128 stands for zero in the data rows.
In each game, the first row plays the second. By how much does the first row win? 20 means about a draw, 40 a big win and 0 a big loss. Wins can go round in a circle. Each row has two weighted sums of its numbers, A and B, taken from their middle values. A row wins by its A times the other's B, less its B times the other's A.
[143 136 156 117 110 151 148  94 158 137 111 185 125 101 127 134  86 118 148  74]
[146 138 107 124 174 100  90 171 118  82 151 149 110 137  94 124 133 184 121 143] >> 15
[ 70 102 154 162 104 140 162 146 129 139 148 119 121 149  77 116 138 169 125 127]
[103 161  89  70 152 102  73 128 100  61 109 114  63 102 110  80  91 188  79 104] >> 26
[ 64  80 118 116  75 180 128 125 136 121 135 141 106 118 152 129 103 185 135 114]
[160  87 104 170 178  93 137 180  98 116 195 118 113 179 104 100 176 108  93 148] >> 14
[144 136 146 126  97 129 141  90 155 136  92 176 122  88 122 124  84 133 133  68]
[ 61  78 123 106  77 179 133 122 124 119 128 138 115 122 154 112 103 174 123 111] >> 30
[173  74  94 184 165  85 145 192 111 129 191 124 119 178 100 106 177 111 111 170]
[113 168 133 100 105 176 138 124 100 151 122  89 164 146  99 171 152 147 159 164] >> 15
[166  84  60 212 151 167 143 161 115 130 144  88 124 132 182 132 127 136 143 139]
[152 101  98 154 173 100 115 188 157 115 161 176 131 165 176 128 182 151 120 171] >> 24
[169  92 161 116  99 175 143 106 112 162 105  95 167 120 126 165 142 103 161 156]
[ 97 149  80  77 169  77  69 163  79  60 169 117  50 160 135  62 136 159  66 135] >> 15
[119 155 142  98 115 150 144 110  94 168 103 159 156 120 101 150 147  65 149 165]
[ 55  98 148 144  97 118 169 112 107 181 123 180 162 125 166 150 110 111 166  92] >> 26
[154  71 118 142 159  72 103 176  89 109 181 122  92 173 116  86 176 118  73 156]
[167  79 169 118 100 154 155  89 112 161  93  84 169 104 152 172 133  87 163 142] >> 21
[164  89 163 127 102 168 160 102 111 170 109  90 170 127 130 171 132 107 166 153]
[130 154 144 114 110 121 123  77 179 117  92 149  96  82 104 102  71 126 114  70] >> 24
[154 137 146 107 109 152 133  89 164 142 100 170 123  91 127 119  85 132 139  71]
[170  65  94 177 170  97 129 190 111 122 173  95 115 172  97  96 161 150 114 137] >> 21
[ 73 101 143 148  85 163 156 142 135 133 148 105 124 147  97 102 151 133 114 132]
[130 152 128  94 115 165 134 101 170 130 112 165 124  98 152 119  91 175 146 106] >> 2
[112 158 146 122  99 175 147 125 115 156 134 124 145 148 134 128 156  95 103 151]
[ 66 106 152 146  90 111 172 101 109 181 117 189 160 113 170 151 106 114 153  95] >> 16
[133 155 143 105 110  86 111  83 196 110  96 160  85  93 192  90  79  64 106  64]
[ 97 164 157 143 104 146 160 111 107 170 127  81 182 136  85 185 150 113 184 164] >> 20
[132 164 157 141  97 163 157 130 171 152 117 182 161  99 148 164 107 123 174 128]
[135 155 121  94 129 166 129 114 159 128 119 167 113 106 167 115 103 142 145 105] >> 22
[ 62  86  95  80  92 106 108  78 120 126  58 169 125  91 139 130 100 149 113  92]
[111 154 146 119  95 156 155 130  97 155 139 133 155 156  97 140 166  85 120 166] >> 19
[115 158  88  98 181 124  71 148 144  97 139 132 116 156  81 132 163 161 116 179]
[146 140 155 122 115 139 142  97 160 137 109 181 125  94 115 132  90 127 128  74] >> 24
[150 136 170 141  94  95 134  86 101 141  52  84 144  53  91 159  54  76 177  40]
[127 165 141 100 111 161 160 105  86 158 108 146 162 127 110 157 137  63 151 168] >> 39
[130 157 129 102 129 164 139 106 166 120 116 172 123  99 158 128  86 160 134 104]
[147 155 162 136  96 171 159 117 173 139 111 165 156 100 165 173 107 141 170 111] >> 15
[ 82 163 151 155 107 170 152 132 100 146 145 133 133 161  88 134 155 110 112 166]
[138 144 155 125  97 143 155 105 166 153 105 174 136  99 136 142  95 116 156  87] >> 20
[ 68 132 162 150 107 167 138 149 103 133 160 121 117 159  82 119 156 138 106 155]
[148 115 168 126 102 162 163 111  96 188 121 104 188 134 115 181 141 120 165 162] >> 23
[163  82 167 112 112 175 148 100 118 152 107  93 167 115 149 162 135  70 168 151]
[111 159  84  94 170 109  71 140 157  96 145 134 103 155  76 109 186 165  89 177] >> 18
[ 67 120 171 173 127 101 175 133 115 190 149 148 164 155 169 150 151  82 151 131]
[132 157 113  86 141 108  82 109 191  93 119 140  90 133 100  74 146 146  69 121] >> 19
[107 159 150 124  90 168 164 127 105 159 133  98 176 150  91 177 158 124 155 174]
[123 164  98  87 151 100  81 132 177  88 138 124  86 142 100  85 173 145  63 156] >> 21
[130 165 153 119 109 176 147 133 136 140 120 130 125 133 117 123 122 162 133 113]
[115 159  91 102 181 122  70 149 119  91 117 125 100 123 105 124 118 164 121 145] >> 15
[157  95  82 182 175 161 129 150 113 113 128  84 127 124 190 123 115 137 130 117]
[131 158 162 118 104 151 156 116 160 143 111 168 141 102 147 162  93 118 173  94] >> 17
[132 150 162 133 107 144 147  98 165 142 114 181 139  98 136 148  86 126 158  86]
[ 88 156 156 164 105 155 160 149 117 152 156 111 126 149 145 118 137  51 111 131] >> 23
[107 175 110  76 130 114  86 100  87  92  76 101 108  71 103 115  69 184 115  74]
[134 160 137 111 114 122 129  86 184 117  92 160  96  91 101 103  76 129 109  61] >> 18
[101 168 141 106 103 176 138 130 101 151 139 101 161 142  92 146 168 140 144 161]
[164  80 173 120 102 150 144  95 121 160  90  85 178 100 156 172 120  79 169 140] >> 20
[159 132 169 131  99 108 133  68 102 144  63  95 168  53  91 164  62  78 187  51]
[159  81  92 192 170  78 169 187 104 151 197 126 143 193 125 127 183 162 144 172] >> 22
[124 170  84 104 171 112  78 143 169  92 142 121 108 163  74 117 186 164  96 171]
[126 155 140  96 124 161 140 100 123 158 102 109 161 135 123 149 139 106 140 153] >> 23
[ 71 139 149 128  88 176 150 138 144 121 132 162 138 132 144 159 120 158 154 133]
[152 138  52 184 172  96 157 189  91 153 206 160 142 207 116 130 200 157 133 181] >> 28
[116 161 103  83 157 100  69 123 178  96 140 128  82 151  87  87 164 154  81 158]
[122 167  86  97 181 113  79 143 127  81 123 127 114 126 108 132 121 162 118 150] >> 24
[147 131 144 113 118  66  93 100  98  91  77  91 105  75 102  95  63  66 100  36]
[111 152 151 115 109 121 142  80 172 127  87 163 117  80  98 112  85 121 123  66] >> 10
[149 117 170 128 101 170 160 115  94 166 109  96 180 124 116 178 137 111 171 152]
[117 168  89 103 186 121  85 154 174 102 149 125 105 159  88 123 176 166 102 174] >> 19
[144 141  59 183 181  97 148 193  74 149 199 144 136 205  96 124 198 129 117 184]
[158  95 164 120  92 133 150  84 113 174  82  90 171  94 162 176 116 103 175 130] >> 26
[166  74 111 154 171  95 128 191 104 107 184 119  93 168 107  90 162 111  94 144]
[159  81 121 141 161 100  92 155  85  78 147  86  70 150 160  66 126  99  68 119] >> 15
[153 129 144 128 107 148 145 105 166 130 114 168 133 104 112 129  93 125 132  85]
[157 129 172 140 105 170 158 116  98 175 128  84 195 141  98 187 165 129 163 165] >> 23
[168  62 101 175 168 101 137 177 119 123 178 101 119 178 113  98 170 140 115 142]
[ 83 140 141  89  97 161 153 110 108 155 124 176 137 130  82 128 123 146 133 114] >> 18
[142 147 159 133 101 171 157 124 167 140 109 169 158 103 161 163  96 145 163 119]
[172  91  90 186 168  91 156 192 110 145 189 128 128 184 123 124 179 161 129 165] >> 15
[ 78 147 126  95  97 168 142 110 114 139 134 169 127 132 102 117 117 161 130 120]
[159  74  61 221 157 149 143 177 107 138 152  97 126 150 183 125 132 145 153 135] >> 23
[160 103 100 137 173  91  98 182 154 106 152 170 124 164 177 127 182 132 104 171]
[150 135 163 144  94 106 146  77  92 160  64  91 166  69  99 170  71  82 197  66] >> 10
[120 177  97  91 152 106  67 121 184  81 138 135  87 145  93  86 156 149  65 152]
[123 161 160 144  99 162 159 123 170 154 114 193 158  99 154 180 113 126 178 128] >> 20
[164  73 106 145 171 105  95 162  99  89 152  91  77 153 167  78 133 118  60 119]
[114 157 135 104 108  95 111  85 109 131  73  96 148  73 194 150  77 112 146 101] >> 18
[106 159  79  89 160 116  73 133 130  86 112 130 115 112 112 122 122 179 116 136]
[159 101 105 149 175  98 108 180 163 121 171 177 133 185 179 127 179 151 110 179] >> 23
[153 132 172 130  98 166 161 113  95 168 116  91 181 122  92 187 142 122 170 156]
[124 157 128  94 117 170 129 115 157 116 119 158 126 105 160 123  93 159 139  99] >> 22
[162  58  88 193 159 101 154 182 121 126 178  91 123 161  97 111 163 139 111 141]
[134 150 129  92 127  81  86 102 102  93  84  96  86  53 162 103  71 137 121  81] >> 21
[ 70 128 172 170 126 112 176 133 119 169 150 132 164 160 182 149 144  75 139 125]
[159  72  60 224 137 134 171 161 107 157 171 100 147 170 166 137 154 143 144 144] >> 20
[124 165 146 130 105 183 155 123 133 148 136 136 132 134 120 123 127 177 133 126]
[122 162  85  98 173 117  76 154 161 103 146 129 107 168  87 126 167 153 112 181] >> 22
[122 161  83 106 172 116  85 153 153  99 144 130 120 142  85 120 162 169 110 169]
[163  59 169 127  95 158 143  86 115 161  90  89 174 103 154 171 121  57 184 147] >> 21
[151 130 154 122 110  99 118  85 111 118  65  90 132  54 104 133  54  77 144  40]
[ 86 137 139 102  97 179 142 128 110 144 133 177 123 136 119 119 128 151 117 117] >> 19
[138 141 161 138  97 116 152  85 134 162  90  94 179  98 172 169 121 115 153 119]
[171  87 171 124  99 166 154  98 114 169 107  92 178 115 127 168 137 105 153 155] >> 19
[162  82 111 145 160 105  98 157  85  85 151  92  83 151 175  82 144 102  90 122]
[ 87 160 124  82 113 145 138 105 106 147 105 171 136 115  83 124 126 162 122 109] >> 17
[120 159 107  96 147 105  86 123 193  87 127 125  84 146  91  84 154 144  84 134]
[126 163 150 119 101 108 113  72 118 133  79  92 156  86 192 163  85 115 144 111] >> 22
[ 72 117 153 153  93 113 168 107 113 177 107 173 156 119 163 150 110 106 156 104]
[120 163 134 111 100 170 155 113  94 164 123 149 156 145 105 146 145  81 135 162] >> 14
[159 104 168 119  96 173 164 109  97 170 103 101 184 123 114 188 144 104 168 150]
[128 159 153 139  87 160 160 110 162 148 114 169 144 102 148 165  90 118 164  97] >> 18
[127 154 163 129 106 147 158 116 166 146 111 177 149  99 150 160 104 108 162 105]
[100 156 120  98 112 158 132 106  98 156 105  92 167  98 108 182 112 150 181 131] >> 9
[170  64 102 181 162  94 129 187 117 119 182 101 111 167 105 108 153 144 114 139]
[ 95 153 110  74 124 133 112  92  80 111  76  99 138  66  99 137  45 172 142  72] >> 20
[126 160  83 105 182 120  69 149 157  94 146 120 121 156  84 131 164 164 113 172]
[ 66 107 156 162 106  86 186 129 111 181 124 156 172 139 185 163 128  79 154 121] >> 26
[152  87 163 120 110 173 142 103 116 160 106  92 174 113 136 161 148  80 161 153]
[130 168 154 129 107 152 171 111 169 141 113 176 149  93 134 157  95 111 166 104] >> 17
[144 140  64 184 182 109 136 193  91 142 189 146 119 192 104 119 187 169 123 170]
[ 59 107 170 165 111 102 180 133 104 178 143 148 156 142 179 149 143  76 152 119] >> 25
[110 161  90  82 169 113  82 123 123  95 111 123 113 110  98 119 128 176 116 136]
[165 101  97 157 174  98 122 193 154 122 167 175 135 169 177 139 182 165 126 184] >> 23
[153 108 158 125 102 126 136  88 120 151  93  83 174  95 164 169 113 102 167 115]
[117 156  88 104 179 110  81 141 131  88 130 137 113 133 101 121 127 167 120 148] >> 21
[130 150 156 123 106 111 130  88 119 143  83  90 163 102 181 158 107 105 150 113]
[160 118 131 103 149  94  80 140  93  65 132  90  63 123 139  68 110  89  66  85] >> 25
[131 146 145 118  99 116 126  86 180 132  89 162 121  95 122 106  82 129 121  74]
[132 152 141 107  98  96 114  87 112 132  72  92 141  70 189 152  86 102 150  95] >> 16
[ 67 109 113 124  92 157 148 121 134 140 129  95 130 141 100 116 152 104 105 147]
[161 101 125 125 155  91  80 146 193  95 146 144 109 170 117  92 190  67  77 199] >> 19
[169  81 166 139  95 159 157 107 111 171 113  82 175 135 116 172 138  97 162 158]
[156 106 118 120 154  94  79 139  82  80 138  98  59 128 165  69 120 105  80 100] >> 15
[130 160 153 134  97 169 163 119 173 152 108 171 152 105 157 165 106 129 173 117]
[ 57 100 146 146  89 150 152 141 132 134 139  88 130 145 109 118 149 163 109 130] >> 31
[146 136 120 101 150  84  84 128  94  65 112  91  66 106 141  71  99 131  84  88]
[ 94 155  81  79 174  96  75 160  82  56 172 119  56 150 133  62 139 155  68 142] >> 21
[144 131  54 200 179 100 156 191  81 160 212 150 141 209 108 122 197 157 133 189]
[153  73 116 147 164  73 112 177 102 101 187 115  92 177 119  81 168 118  94 154] >> 18
[130 154 160 132 105 172 156 114 178 143 108 182 171 106 149 170 111 140 164 133]
[126 156  77 130 178 108  89 160 124  93 145 125 105 145 105 127 138 155 129 164] >> 11
[ 82 112 154 143 102 150 154 131 116 136 145  93 139 146  98 122 159 182 119 152]
[ 86 144  89  63 161  74  57 137  92  46 138 125  42 118 125  50 110 180  59 120] >> 34
[128 145 137  98 121 123  98 100 196 100 102 149  93 109  95  80 107 132  77  95]
[169  64 160 117 118 173 137  98 118 156 103  80 173 114 138 176 136  70 176 150] >> 22
[159 132 172 135  95 166 155 119  95 180 123  95 174 143 107 178 156 129 165 162]
[151 142 109 113 171 100  87 168 190 102 174 141 109 162 139 101 191 108  93 193] >> 21
[148 141 116  99 170 101  84 142 190  90 152 132 102 167 131  92 168  87  70 176]
[106 157 147 120 103 177 151 133 119 148 147 113 122 145 122 114 137  79  98 130] >> 23
[111 166  97  87 159 115  69 128 133  98 107 139 108 116 105 129 122 184 112 132]
[ 62 112 157 159 104 149 154 149 133 132 140 112 119 137  81 125 134 156 127 118] >> 6
[148 133  57 201 178 119 142 184  90 148 199 139 126 178 102 116 185 167 131 177]
[117 156 147 109 109 155 145 109  75 153 104 166 153 129 107 155 135  72 159 151] >> 27
[154 120 141 115 123  86  75 102 101  81  95  96  88  89 128  86  66  69  88  52]
[ 86 149 131 100 107 144 140 101 115 151 102 178 141 122  85 136 123 150 116 109] >> 14
[107 154 146 128  92 175 154 133 123 132 146 120 126 146 122 113 143  84 101 126]
[137 155 124 101 139 107  89 108 184  92 119 145  83 127  98  75 130 141  73 118] >> 14
[157  88  74 196 174  98 149 190 109 140 194 123 118 182 129 121 170 154 134 155]
[ 64 128  77  57 144 178 109 112 197  98 114 148 104  99 156 117  87  98 122  76] >> 20
[161  70 111 148 161  74 123 182  93 102 186 128 104 184 120  82 173 110  84 155]
[155 125 161 130  93 174 154 110  97 175 118  92 181 143 106 184 161 113 171 169] >> 18
[153 140 154 110 105 139 152 105 172 136 108 172 130  93 131 142  89 120 151  84]
[127 165 136 115 104 153 134 115  82 165 116 159 162 137 112 160 146  65 140 158] >> 3
[142 159 142  98 122 147 121  91 117 131 101 105 154 105 115 154 116 109 154 141]
[ 70 122 151 140  92 142 164 113 116 172 128 184 157 118 145 147 111 136 153 102] >> 19
[145 138 159 130 110 133 138  94 155 143 107 167 124  94 119 118  94 126 126  77]
[ 71 121 148 149  91 158 164 150 148 133 142 154 135 122 123 149 109  95 165 123] >> 27
[150 123 119 112 152  87  86 156  82  75 144  94  69 145 142  67 150 127  66 136]
[149 138 158 114 103  85 101  81 105 108  72  84 122  57 101 138  46  69 134  41] >> 24
[ 75 108 142 158  98  96 165 113 107 187 110 172 161 114 183 151 112 111 156  96]
[133 153 119  97 149 117  73 118 188  91 128 122  89 147  88  77 159 155  70 146] >> 29
[163  93  86 199 173 108 140 178 115 136 174 114 117 174 152 116 158 155 127 158]
[130 149 164 133  89 158 156 118 167 142 120 186 158  91 147 161  99 129 172 111] >> 21
[144 158 166 143 101 121 154  96 116 162  90  84 164 101 163 173 112 110 156 132]
[ 73 109 163 159 108 147 162 129 157 147 142 119 142 130  77 132 112 122 147 105] >> 29
[139 140 146 109 112 151 141  97 166 137 112 180 128 105 136 132  95 125 145  77]
[ 80 126 137 131  87 160 154 116 118 146 128 178 143 133 128 120 122 141 147 108] >> 27
[130 154 136 106 122 118 108  92 181 112  96 154  87 101 101  90  98 143  92  66]
[156 133  62 201 179 111 151 184  82 146 202 139 119 196 101 117 185 182 126 172] >> 17
[ 63  97 150 162 104  83 166 102 106 190 108 161 176 136 181 166 125 103 152 108]
[168  38 104 170 168 122 106 161 104 100 148  86  90 132 164  96 121 104 103 116] >> 29
[167 101  98 158 174  95 121 192 144 119 168 164 136 175 172 136 185 157 123 179]
[129 166  90 112 171 112  77 148 141  92 152 124 118 141  87 123 147 164 115 155] >> 11
[160  94  61 220 150 178 134 159 111 132 140  86 129 115 186 143 112 124 151 121]
[147 131 144 120 113 180 149 117 125 153 121  90 150 151 150 142 156 171 143 137] >> 13
[144 137 150 109 115 150 142 109 167 132 102 189 130  91 129 131  90 127 144  73]
[159 119 160 103 121 183 154 107 128 163 126 110 145 141 150 138 150 175 142 119] >> 28
[ 72 120 121  95  86 165 142 113 131 144 123  82 146 133  97 142 156  95 130 167]
[122 162  81 108 174 119  79 160 138  96 144 128 106 138  97 124 129 164 120 146] >> 24
[127 157 129  96 133 106  82 128 178  86 134 136  79 137  91  80 142 161  72 127]
[157 109 161 126 103 141 150  85 116 159  92  88 180 101 157 181 112  98 177 123] >> 17
[162  79 118 153 167  81 124 178 106 104 179 124  98 177 115  92 161 113  96 137]
[144 116  98 134 170  86 108 178 122 111 177 142 107 159 107 116 140 188 116 150] >> 19
[159  74 123 132 158  87 109 171  94  76 176 108  76 168 114  70 167 123  69 149]
[139 149 150 127 107 122 141  95 163 143 101 174 125  96 125 118  81 122 130  75] >> 16
[125 158 160 132 102 151 164 113 158 145 119 176 143  97 159 160  93 113 173  96]
[113 164 103  88 156 125  98 105 122  98  89 170 107 120  80 121 124 166  98 140] >> 21
[135 148  89 125 185 113  97 164 130  92 146 132 109 141 109 120 134 159 125 140]
[ 81 138 149 138  93 167 152 136 147 134 123 167 138 119 129 144 113 126 166 113] >> 16
[134 160 133 105 118 102  96 102 193  85 104 148  96 107 184  96  91  66  91  80]
[ 71  93 145 147  91 167 150 137 125 146 140  98 121 147  86 110 150 145 109 130] >> 30
[102 154  94  79 153  92  62 131  86  65 121 111  61 103 126  71  87 181  87 105]
[128 162 160 135 107 157 164 115 162 150 115 183 149 102 138 159 103 110 171 110] >> 26
[130 156 140 108 110  84 100  87 107  97  72 104 118  55 186 130  68 125 140  75]
[105 162  97  68 142 103  63 115  89  58 106 112  65  89 111  78  82 176  91  98] >> 24
[152 128  90 134 185  74 105 185 125  99 170 147 116 153  95 112 140 180 114 159]
[169  82 184 121  98 145 145  89 111 164  97  91 177 108 151 181 126  99 170 129] >> 21
[115 169 111  76 138 139 102 105 118 117  92 170 120 120  82 115 134 158  92 124]
[168  63  99 177 172  88 138 180 118 119 179 108 107 173  97 101 161 133 115 150] >> 17
[116 167 135 114 113  86 115  80 112 136  62  88 153  65 190 159  78 112 145 107]
[149 140 169 141  85 128 158  89 123 164  88  81 195 108 170 179 120 110 155 134] >> 24
[ 69  83 112 101  74 123 141  82 105 151  85 171 141  95 120 130 111 114 119 101]
[164  78  50 236 132 178 143 142 171 159 126 110 175 129 118 182 141  95 189 156] >> 20
[160  87  63 219 149 114 172 167 109 152 170 108 136 185 157 123 161 143 130 142]
[147 120 154 114  98 179 155 107  95 172 123  96 173 120  93 188 125 137 183 152] >> 10
[155 129 114 117 154  87  80 150  84  59 146  84  67 131 137  56 129 130  65 111]
[ 73 141 158 129  97 164 153 128 144 138 127 154 140 114 127 149 104 110 162 107] >> 29
[134 147 149 107 108 123 112  87 192 111  96 146  94  88  99  96  85 136 105  75]
[158 113  69 189 180 120 121 195  98 104 188 148 113 164 112 112 149 139 122 160] >> 29
[119 160  83  96 181 115  72 146 160 102 150 127 109 166  81 122 177 152 111 188]
[144 152 156 122 103 134 131  85 172 139 101 168 126  92 118 118  93 125 126  58] >> 16
[ 77 136 145 137  98 162 154 140 149 131 118 156 133 108 124 143 105 142 160 115]
[ 79 134 154 152  99 147 158 144 165 151 130  88 134 119 121 134 108 180 148 115] >> 16
[143 132 105 111 163  91  87 158 177  98 158 179 106 166 185 114 182 111  83 157]
[ 85 144 159 149 109 160 149 138 102 142 155 129 122 156  84 121 156 124 106 154] >> 23
[157 143 152 105 114 144 147  98 155 137 103 172 131  98 123 120  78 123 131  78]
[ 83 132 173 167 119 112 171 142 118 172 156 134 151 156 176 149 152  82 132 138] >> 29
[175  75 119 149 162  76 105 172  82  91 177 107  94 188 113  93 182 133  80 174]
[111 165 155 150  95 144 161 105 109 170 112  97 186 140  89 180 137 112 184 154] >> 20
[118 160 132 113 105  89 112  78 111 122  67  98 135  60 196 142  68 113 150  87]
[160  77 125 131 157  76 107 172  85  94 184 107  86 177 124  80 176 119  89 159] >> 21
[164  74  92 185 162  85 143 172 112 142 176 112 122 177 112 107 174 128  97 156]
[141 139  92 120 177  94  83 168 185 110 165 145 121 190 147 122 188 107  96 191] >> 16
[162  75 170 128  96 142 144  86 110 163  99  91 175 112 150 173 121  87 169 137]
[173  78 122 132 153  81 105 163  84  87 178 101  90 179 117  72 176 123  78 165] >> 19
[157  97 162 126 110 164 154  96 111 161 110  94 172 124 124 173 144 115 170 149]
[162  80 121 135 157  82 105 171  96  93 185 113  95 188 124  75 185 122  72 170] >> 22
[ 75 133 180 161 119 110 181 141 104 163 148 129 158 158 176 156 148  75 134 142]
[121 161  94  85 163 107  77 135 184  91 139 123  93 153  81 103 169 162  76 166] >> 18
[153 116 123 113 162  86  85 151  81  73 154  98  62 143 142  71 138 121  63 119]
[160  97 174 123 113 149 142  86 110 164  89  93 188  92 158 174 115  89 178 136] >> 17
[ 99 163 148 144 100 130 159 108  96 178 115 121 175 135 168 173 145 151 161 136]
[120 161 141 106 112 156 143 103  94 160  98 173 165 115 106 152 128  89 141 144] >> 14
[ 75 127 132 134  89 155 162 119 107 163 138 175 136 124 139 138 126 142 150 109]
[143 153 134  91 116 165 133 111 159 136 119 162 113 101 149 125  92 180 137 115] >> 20
[ 64  99 156 163 105 104 178 108  99 188 121 166 179 135 170 168 126 100 152  92]
[133 155 154 117 108 184 149 133 136 144 133 131 128 134 116 112 120 152 126 109] >> 22
[135 143 141 121 109 144 150  88 171 138 106 183 131  91 138 142  91 117 156  80]
[138 149 157 118  98 174 157 125 141 142 137 119 132 135 126 108 134 154 118 114] >> 33
[162  72 167 128  99 151 151  87 122 158  90  88 177 111 156 167 126  73 160 136]
[162  92 170 114 107 156 153  98 117 161 100  74 176 128 129 168 130  86 170 149] >> 16
[ 83 134 153 146  97 171 143 135 147 127 126 161 139 111 125 158 111 146 165 132]
[ 84 150 179 162 103 151 149 140 110 153 160 128 126 156 147 126 149  65 107 141] >> 7
[122 146  81 105 180 125  79 162 133 101 142 117 118 143  95 124 152 164 125 157]
[121 160  76 110 183 113  81 157 149  98 140 121 123 137  85 135 146 170 124 170] >> 22
[144 139 159 120 101 131 148  89 160 144  97 162 118  94 118 125  85 120 131  76]
[135 156 130 107 126 105 109  95 184 109 105 144  94 115  98  79 102 136  81  85] >> 32
[121 167  86 109 179 107  81 155 125  91 137 124 105 128 104 121 138 158 117 145]
[112 162 157 144 104 148 162 112 105 180 118  88 176 134  78 186 146 114 198 153] >> 22
[165  64 108 159 170 128 109 155 104  98 139 166 114 138 106 127 122 106 141 145]
[156 121  59 202 169 117 147 183  85 142 191 149 129 192 101 120 182 156 115 162] >> 23
[145 148 155 110 111 143 135  93 164 133 104 167 130  95 124 125  81 124 148  73]
[119 160 138 118 117 102 122  81 101 135  72  93 151  77 191 155  76 115 146  98] >> 20
[ 70 140 153 143 100 145 167 136 159 147 118  91 135 118 121 122 105 177 143 103]
[163  95 163 112 103 169 146  94 122 159 104  91 171 117 129 166 139  73 176 150] >> 17
